One vector is turned by the same rotation once a step. Each row is the vector after some number of steps, and that number follows the row.
The counts run from 0 to 265.
129,146,110,96,116,147,130,101,144,115,136,93,97,125,90,100,146,117,134,178,140,84,117,139,96,132,96,120,134,102,132,127,165,88,92,137,152,104,142,107,162,150,101,154,141,155,131,110  197
158,154,149,138,65,152,125,134,93,136,83,152,115,138,128,102,158,157,117,140,109,95,118,118,105,99,135,128,167,129,97,138,127,129,121,117,129,120,125,117,138,119,175,132,105,140,159,115  39
134,147,93,99,143,159,152,110,154,106,120,117,114,140,124,98,130,123,144,139,88,112,136,141,127,105,75,155,110,117,117,75,163,109,126,152,139,84,158,144,131,101,107,107,137,147,105,115  22
99,167,152,140,131,179,133,153,105,118,131,118,104,123,156,97,162,120,125,125,124,129,103,178,91,127,121,115,152,110,97,103,131,148,118,129,111,129,97,100,91,120,132,109,145,98,157,146  48
147,138,75,104,134,100,119,167,106,118,127,97,77,120,114,122,97,94,117,109,157,126,86,161,109,110,149,113,128,149,141,134,138,171,139,121,121,118,164,110,150,144,141,146,168,126,102,130  76
150,136,96,118,155,148,125,163,100,111,128,118,146,125,118,144,90,152,132,111,150,137,141,84,117,92,136,163,161,155,128,139,85,117,120,145,103,134,137,132,135,117,175,130,150,78,109,156  65
141,125,166,150,94,108,119,128,118,163,99,146,143,122,131,112,146,137,88,91,94,146,149,152,127,112,135,136,169,131,116,95,99,152,115,116,122,147,100,134,110,119,154,93,135,121,166,107  129
83,120,124,125,133,134,149,114,121,140,146,151,154,122,126,120,151,118,102,136,90,148,148,164,119,128,192,96,150,110,92,142,145,99,116,153,137,117,133,114,108,136,120,98,119,74,137,143  173
74,160,141,147,146,111,147,163,161,109,147,125,135,124,130,131,119,94,94,156,119,125,124,114,78,145,166,102,123,146,128,108,120,129,168,93,133,117,141,113,129,157,104,135,148,114,125,147  92
126,103,140,126,73,97,124,125,115,129,120,148,157,126,149,127,137,130,60,113,103,132,141,133,124,123,160,90,168,144,144,129,93,148,116,88,128,140,113,133,121,123,170,137,147,123,177,116  124
73,137,116,118,91,145,169,114,114,92,138,191,167,154,150,143,113,110,120,147,102,109,153,105,116,127,163,121,138,135,122,108,131,134,142,130,140,140,166,116,110,124,130,120,120,97,105,143  263
170,124,168,134,149,124,121,163,164,117,126,102,123,147,140,97,138,155,99,113,101,133,122,108,92,127,129,148,135,147,123,103,167,98,122,102,127,90,170,132,122,164,143,145,122,163,160,150  211
92,133,105,108,106,120,155,131,116,97,134,186,166,139,163,149,111,120,130,120,109,131,151,93,129,107,169,130,156,135,139,104,109,130,148,113,124,143,182,127,130,106,149,117,128,87,105,159  264
115,153,159,130,94,167,134,130,98,123,106,137,107,119,126,123,151,123,166,133,130,114,141,113,113,137,118,174,164,118,117,95,162,94,98,157,116,169,127,120,95,124,136,93,133,90,122,138  54
88,144,140,122,127,156,138,163,134,84,126,89,106,128,128,107,120,99,156,154,118,103,110,100,102,152,103,153,106,148,129,105,175,91,129,144,106,125,156,137,96,143,118,122,129,88,110,154  57
88,147,94,132,136,147,150,100,124,143,142,120,170,153,132,94,133,133,110,149,133,107,131,156,95,91,108,119,162,85,109,153,77,136,113,148,129,117,127,90,161,132,107,118,139,108,134,141  188
129,126,109,101,148,161,143,125,144,97,167,99,123,116,122,119,162,124,94,168,129,119,116,142,106,135,136,70,142,123,141,129,157,82,101,103,148,93,122,110,142,146,118,180,152,122,148,144  202
127,106,115,132,117,101,101,149,133,86,115,117,121,103,95,109,104,127,104,147,113,105,114,87,138,146,83,147,96,153,142,160,98,102,125,129,118,80,169,133,134,135,143,143,110,111,98,125  151
97,92,109,97,94,94,121,107,91,140,137,161,112,112,126,123,146,112,123,108,118,136,127,177,124,135,180,115,163,114,130,151,159,109,103,141,136,131,167,95,115,145,140,107,114,103,129,137  169
134,132,75,79,104,124,131,125,137,97,98,128,99,123,128,111,128,124,154,142,107,101,109,101,150,106,109,136,133,118,156,98,163,103,123,130,135,107,186,158,149,93,122,139,137,141,98,134  26
113,148,175,159,113,142,139,109,152,104,127,182,140,136,120,121,142,147,108,151,99,115,150,128,97,139,127,147,124,126,93,106,149,94,138,111,159,81,160,91,96,154,113,130,90,151,142,127  8
126,153,94,111,125,147,145,136,104,121,138,112,124,131,113,126,124,97,103,127,151,122,115,190,77,116,167,93,134,144,114,129,149,172,125,146,134,137,103,94,126,153,137,135,169,110,121,109  78
102,152,114,115,158,172,158,93,136,110,141,146,161,158,144,116,127,132,116,123,92,126,151,175,108,97,86,139,135,107,100,87,112,135,120,147,144,94,132,103,103,100,119,102,140,132,130,135  18
136,125,78,85,92,134,151,126,111,101,115,144,126,117,138,132,143,149,138,135,112,109,124,103,155,83,150,96,169,110,151,123,112,120,129,123,133,124,167,152,156,84,157,153,138,101,121,157  30
117,144,136,123,137,115,114,180,110,120,118,98,74,111,160,96,147,120,128,100,130,145,76,148,107,122,126,122,148,106,132,105,123,142,139,96,109,119,151,122,119,103,144,121,139,120,162,173  46
161,163,155,138,90,174,129,136,113,120,101,135,123,135,118,95,155,160,106,160,90,93,122,123,98,102,135,110,138,133,81,128,146,129,140,117,136,96,116,133,128,129,162,150,115,140,153,108  38
149,159,141,133,103,113,107,171,121,120,92,117,79,119,140,94,138,140,123,115,111,110,84,109,105,119,124,131,143,128,124,123,137,132,145,81,116,96,169,140,142,121,159,142,111,156,152,140  41
137,137,71,91,135,136,139,146,135,95,126,116,108,104,123,114,141,143,125,139,96,126,110,105,151,89,141,79,150,124,149,111,120,112,146,107,126,96,161,162,157,86,153,160,151,106,126,146  31
131,143,78,117,178,114,121,124,132,160,128,106,126,113,117,111,128,147,138,117,148,145,119,146,126,79,104,156,170,85,126,131,73,118,111,139,118,113,154,119,182,108,126,113,142,127,122,145  190
155,114,153,146,113,87,99,148,137,170,86,128,120,108,130,109,139,124,92,87,94,160,136,139,132,117,122,152,158,131,126,88,97,146,128,112,117,128,128,160,114,111,147,85,137,129,157,108  130
105,161,138,133,148,156,127,169,122,115,136,91,86,109,154,86,155,114,123,117,119,141,79,170,97,128,115,99,131,105,107,96,127,143,139,108,107,103,121,118,104,118,129,121,150,114,155,156  47
90,140,111,127,141,190,160,145,118,75,150,116,173,155,132,132,109,129,118,153,124,115,132,106,96,114,128,123,134,156,121,132,109,119,122,160,107,118,113,114,111,136,151,144,155,68,106,154  63
146,123,168,154,125,88,93,157,148,152,98,107,108,111,125,91,135,116,104,94,83,159,122,147,124,129,104,148,117,141,121,79,122,150,137,118,111,109,138,162,111,119,136,92,133,147,157,111  131
97,154,151,140,77,99,145,145,123,138,116,166,126,132,121,151,136,95,120,146,142,108,148,101,95,140,194,129,160,135,129,121,144,111,143,112,140,176,146,108,134,176,123,126,130,109,126,123  89
155,144,127,131,104,109,98,150,102,98,102,157,82,106,108,123,118,127,117,93,165,127,107,131,118,133,121,158,117,133,144,113,122,141,144,89,135,106,186,94,125,130,149,155,136,157,131,132  245
128,133,98,91,80,157,149,79,109,116,109,153,135,158,130,119,131,132,152,142,106,86,152,125,137,95,108,151,153,108,132,106,154,115,101,160,151,131,148,128,137,104,134,112,131,140,104,113  24
116,168,141,140,111,107,142,155,156,131,120,122,99,118,95,129,127,94,115,162,111,115,128,122,95,148,178,118,114,153,105,101,173,109,152,124,140,132,143,131,127,187,106,129,133,134,125,111  87
159,131,129,121,138,137,135,140,149,139,78,116,129,124,108,118,149,121,155,99,127,124,121,118,143,92,123,186,130,116,156,84,135,100,119,170,131,163,178,155,133,110,114,108,165,122,116,153  225
112,130,177,155,70,118,113,107,125,147,98,123,133,152,130,95,149,101,98,115,91,111,140,159,120,142,95,145,125,125,111,86,133,146,113,143,124,141,115,127,89,139,116,84,125,133,158,90  133
